In the data rows, the value 50 means zero.
Here are some points, one per row:
<54 40 48 47 47 60 64 51 33 48 36 71 58 52 54 35 52 48 48 22 52 58 61 20 61 51 47 53 47 55 64 34>
<41 52 32 55 56 38 74 58 54 53 40 45 29 44 46 54 43 34 57 50 48 54 41 54 55 38 39 59 53 54 57 33>
<53 31 49 75 36 46 45 52 61 39 52 54 50 55 56 45 34 42 41 54 77 62 33 41 52 70 36 48 48 45 33 53>
<58 65 53 37 55 59 39 47 56 30 45 59 71 48 62 55 57 63 43 49 36 56 69 75 46 56 69 80 50 44 39 37>
<45 57 53 56 44 47 46 31 50 30 45 46 33 45 50 59 54 71 53 64 49 54 23 49 70 56 46 55 25 69 55 42>
<51 47 55 42 15 25 53 49 41 61 46 60 49 58 40 54 36 64 53 53 58 47 46 48 47 40 48 33 40 42 46 69>
<43 48 53 46 37 49 59 45 67 38 65 36 40 51 58 39 41 44 31 59 44 51 42 32 46 45 44 40 39 54 67 60>
<28 55 53 47 53 62 19 53 48 63 54 46 44 33 56 57 46 58 53 61 39 64 72 49 53 38 54 48 61 52 43 43>
<58 22 38 48 62 69 57 52 53 47 38 60 52 44 30 38 51 48 59 47 61 46 74 52 38 52 47 49 36 47 50 44>
<43 53 63 50 51 47 44 67 56 60 31 51 39 49 48 47 59 61 31 68 55 32 56 49 42 63 65 45 58 36 40 53>
<40 26 39 31 72 41 55 66 41 48 55 39 47 75 48 45 60 57 54 45 46 52 43 45 38 26 34 43 73 41 44 22>
<51 47 60 49 62 58 46 63 43 57 49 41 46 37 68 56 66 55 44 56 83 29 57 48 61 46 55 66 66 63 46 52>
<45 61 50 62 61 48 39 39 41 38 48 58 50 31 10 53 58 49 31 53 50 53 34 32 38 37 48 53 48 54 55 61>
<49 52 13 52 34 63 56 49 68 56 63 60 52 42 60 68 45 51 45 36 37 42 49 38 48 61 54 39 51 49 45 67>
<63 41 51 63 41 31 61 53 52 43 53 53 41 54 36 54 50 53 44 68 50 39 49 50 57 63 46 45 59 53 37 39>
<54 66 35 45 69 64 28 49 54 47 34 47 40 53 51 46 64 49 57 40 46 48 65 46 44 53 62 46 72 55 66 59>
<62 51 56 51 23 66 48 40 43 48 39 46 75 32 55 59 48 45 62 58 52 11 47 43 52 61 64 55 43 56 38 47>
<54 50 61 38 48 61 56 46 58 54 64 39 45 45 22 53 53 57 45 31 40 45 61 42 68 75 44 68 61 50 53 61>
<46 44 57 42 50 50 54 58 44 73 35 52 37 57 52 40 31 57 37 34 62 54 36 64 27 38 39 45 67 47 47 42>
<62 25 43 45 65 47 54 74 51 58 44 53 49 33 38 42 44 60 70 53 50 62 32 55 42 22 46 56 54 52 59 61>
<54 44 35 35 51 34 48 74 36 46 52 30 50 51 56 62 52 52 39 37 50 50 52 50 43 42 58 55 38 52 46 63>
<40 37 48 22 72 43 47 49 51 45 40 69 48 50 43 47 55 35 67 26 52 48 40 47 42 42 45 23 51 57 41 62>
<50 31 55 67 52 54 52 54 41 35 61 64 38 65 42 63 41 35 45 46 59 60 37 56 45 47 41 39 53 57 41 64>
<39 59 57 49 52 51 32 51 38 53 56 55 66 40 63 54 52 55 35 73 37 48 52 50 53 56 75 54 49 68 61 52>
<52 51 44 63 46 33 32 50 46 54 74 68 43 49 55 38 38 52 61 57 61 34 32 32 51 64 63 52 64 56 47 42>
<54 59 42 42 43 55 41 44 55 60 52 41 40 46 48 43 52 13 59 51 42 57 50 58 61 50 37 50 34 57 43 45>
<46 54 49 52 56 44 49 51 60 67 58 53 62 68 51 60 56 46 61 49 49 50 65 34 40 46 44 77 38 51 54 45>
<44 50 51 57 51 34 51 49 56 59 48 55 81 45 67 54 84 45 43 53 49 59 58 61 44 62 51 54 39 28 67 73>
<66 66 56 36 49 43 45 54 61 46 65 63 57 37 67 35 54 51 54 46 55 70 56 42 47 43 37 67 51 29 42 37>
<43 51 49 63 41 48 45 47 65 41 60 42 43 45 50 31 54 57 61 44 45 57 49 48 44 60 58 54 32 62 37 58>
<54 48 59 64 52 75 63 62 45 39 34 69 50 70 53 42 38 54 67 46 50 46 60 53 51 44 54 57 50 42 69 57>
<39 36 47 47 53 46 73  9 51 47 55 37 63 46 75 48 49 58 66 55 36 48 58 43 46 57 50 46 57 46 49 55>
<40 46 67 53 40 56 66 49 59 37 58 37 36 28 46 51 51 34 69 43 50 46 43 45 40 42 59 27 61 20 66 44>
<54 48 54 42 42 43 44 49 55 33 50 67 44 59 58 51 60 44 38 55 60 52 70 50 45 36 39 39 61 83 60 49>
<43 52 60 37 61 43 53 45 44 55 77 51 48 61 52 49 27 46 57 48 45 46 62 47 46 32 54 50 39 40 47 58>
<39 73 42 55 60 65 65 47 59 47 60 40 55 60 53 52 48 59 55 49 44 37 50 56 44 42 34 39 45 49 56 58>
<58 29 62 33 54 62 61 58 65 53 30 70 63 64 44 44 57 35 34 51 27 51 52 53 68 43 62 55 67 48 57 46>
<54 52 61 46 35 65 48 55 62 54 65 53 43 59 55 63 77 42 69 50 38 51 38 51 44 50 38 51 51 51 49 51>
<41 69 43 23 61 50 66 67 34 46 39 48 51 49 57 54 61 53 39 59 45 59 40 56 48 49 47 61 58 46 29 45>
<65 48 61 39 71 43 52 41 40 73 48 51 42 51 48 45 54 61 51 50 58 57 44 55 63 61 52 39 59 55 47 48>
<41 51 49 38 37 41 58 58 47 48 53 24 35 50 32 58 37 40 54 51 46 57 53 58 58 75 60 56 41 57 56 33>
<44 52 58 56 44 60 30 60 68 44 56 51 59 52 53 52 46 69 57 39 37 40 40 55 65 63 42 35 30 49 48 44>
<46 65 60 65 58 45 34 52 42 60 58 55 68 50 53 62 52 47 39 61 70 48 56 58 61 65 62 48 43 56 65 50>
<49 55 59 53 45 62 43 44 39 49 59 30 50 55 57 18 52 49 48 59 30 53 58 48 55 60 39 53 46 52 48 63>
<41 55 74 45 48 57 47 49 51 56 51 44 70 43 58 52 44 38 42 36 30 59 51 49 44 54 54 55 50 50 54 44>
<35 70 42 66 36 42 36 37 59 39 54 48 89 52 23 51 38 49 60 65 66 48 46 45 64 48 48 41 67 62 45 56>
<45 43 37 29 62 55 53 37 60 52 71 55 55 68 56 36 36 41 48 54 75 49 33 47 38 49 52 59 32 39 57 57>
<34 53 57 66 51 41 32 36 62 61 26 34 29 54 63 61 47 41 54 42 44 45 47 43 67 30 47 62 41 55 44 50>
<53 60 53 72 46 54 65 59 36 39 45 57 57 57 41 27 53 40 56 50 56 48 49 49 55 41 62 43 47 59 24 60>
<37 56 43 57 52 43 56 38 76 49 48 59 37 54 51 41 44 43 50 50 52 48 56 57 60 46 47 47 31 51 43 52>
<43 66 46 65 53 34 62 52 35 44 71 58 40 27 52 73 48 51 49 58 49 53 57 55 56 64 49 44 31 57 52 60>
<43 42 46 49 35 62 46 41 33 49 51 38 43 47 40 56 66 57 42 55 59 50 46 71 53 54 46 58 51 51 59 48>
<57 42 51 50 56 59 60 44 35 61 44 55 36 55 43 60 45 55 47 53 49 49 46 40 40 43 41 50 62 33 37 56>
<39 42 41 36 50 43 44 49 42 45 57 63 55 45 52 52 37 55 50 51 57 43 57 63 46 58 39 61 51 35 56 52>
<70 53 43 54 51 48 33 48 36 37 41 39 52 53 46 59 53 50 38 45 55 41 42 54 64 44 56 56 46 21 57 39>
<61 60 61 56 52 59 48 33 54 60 44 44 58 52 52 61 52 46 46 50 33 46 52 56 13 69 55 51 48 65 54 32>
<55 40 43 53 37 54 64 48 43 57 46 42 41 64 39 54 61 63 52 51 67 74 45 38 51 44 73 29 39 41 44 46>
<73 55 52 53 45 39 47 50 36 58 37 47 52 49 47 43 52 61 44 50 49 39 61 59 54 42 29 48 56 40 47 41>
<67 61 50 48 62 36 42 45 46 34 32 53 45 47 54 55 38 46 64 49 54 68 63 64 53 49 68 56 73 54 52 65>
<49 49 42 69 55 42 57 41 52 67 60 47 42 48 52 40 60 53 36 31 41 53 42 83 56 33 55 59 64 66 51 33>
<65 48 30 61 44 54 45 62 43 59 40 53 49 52 54 49 44 53 49 68 46 55 41 43 50 60 45 39 48 46 63 53>
<73 45 61 53 56 56 65 66 66 53 42 26 70 40 56 54 47 61 45 43 50 49 62 44 48 49 46 39 51 45 50 37>
There is one direction along which these points spread out most. Take the direction at right angles to it along which they spread out most. Go by this last direction. Where along it does each point below lie, from 0 to 99? The average is 50, and the first point in the table lies past the average. One standard deviation of the points above along it is 16.
<35 70 42 66 36 42 36 37 59 39 54 48 89 52 23 51 38 49 60 65 66 48 46 45 64 48 48 41 67 62 45 56> 30
<46 65 60 65 58 45 34 52 42 60 58 55 68 50 53 62 52 47 39 61 70 48 56 58 61 65 62 48 43 56 65 50> 57
<39 42 41 36 50 43 44 49 42 45 57 63 55 45 52 52 37 55 50 51 57 43 57 63 46 58 39 61 51 35 56 52> 53
<39 59 57 49 52 51 32 51 38 53 56 55 66 40 63 54 52 55 35 73 37 48 52 50 53 56 75 54 49 68 61 52> 70
<39 36 47 47 53 46 73  9 51 47 55 37 63 46 75 48 49 58 66 55 36 48 58 43 46 57 50 46 57 46 49 55> 51
<52 51 44 63 46 33 32 50 46 54 74 68 43 49 55 38 38 52 61 57 61 34 32 32 51 64 63 52 64 56 47 42> 28
<55 40 43 53 37 54 64 48 43 57 46 42 41 64 39 54 61 63 52 51 67 74 45 38 51 44 73 29 39 41 44 46> 31
<54 40 48 47 47 60 64 51 33 48 36 71 58 52 54 35 52 48 48 22 52 58 61 20 61 51 47 53 47 55 64 34> 58
<49 49 42 69 55 42 57 41 52 67 60 47 42 48 52 40 60 53 36 31 41 53 42 83 56 33 55 59 64 66 51 33> 59
<65 48 61 39 71 43 52 41 40 73 48 51 42 51 48 45 54 61 51 50 58 57 44 55 63 61 52 39 59 55 47 48> 57
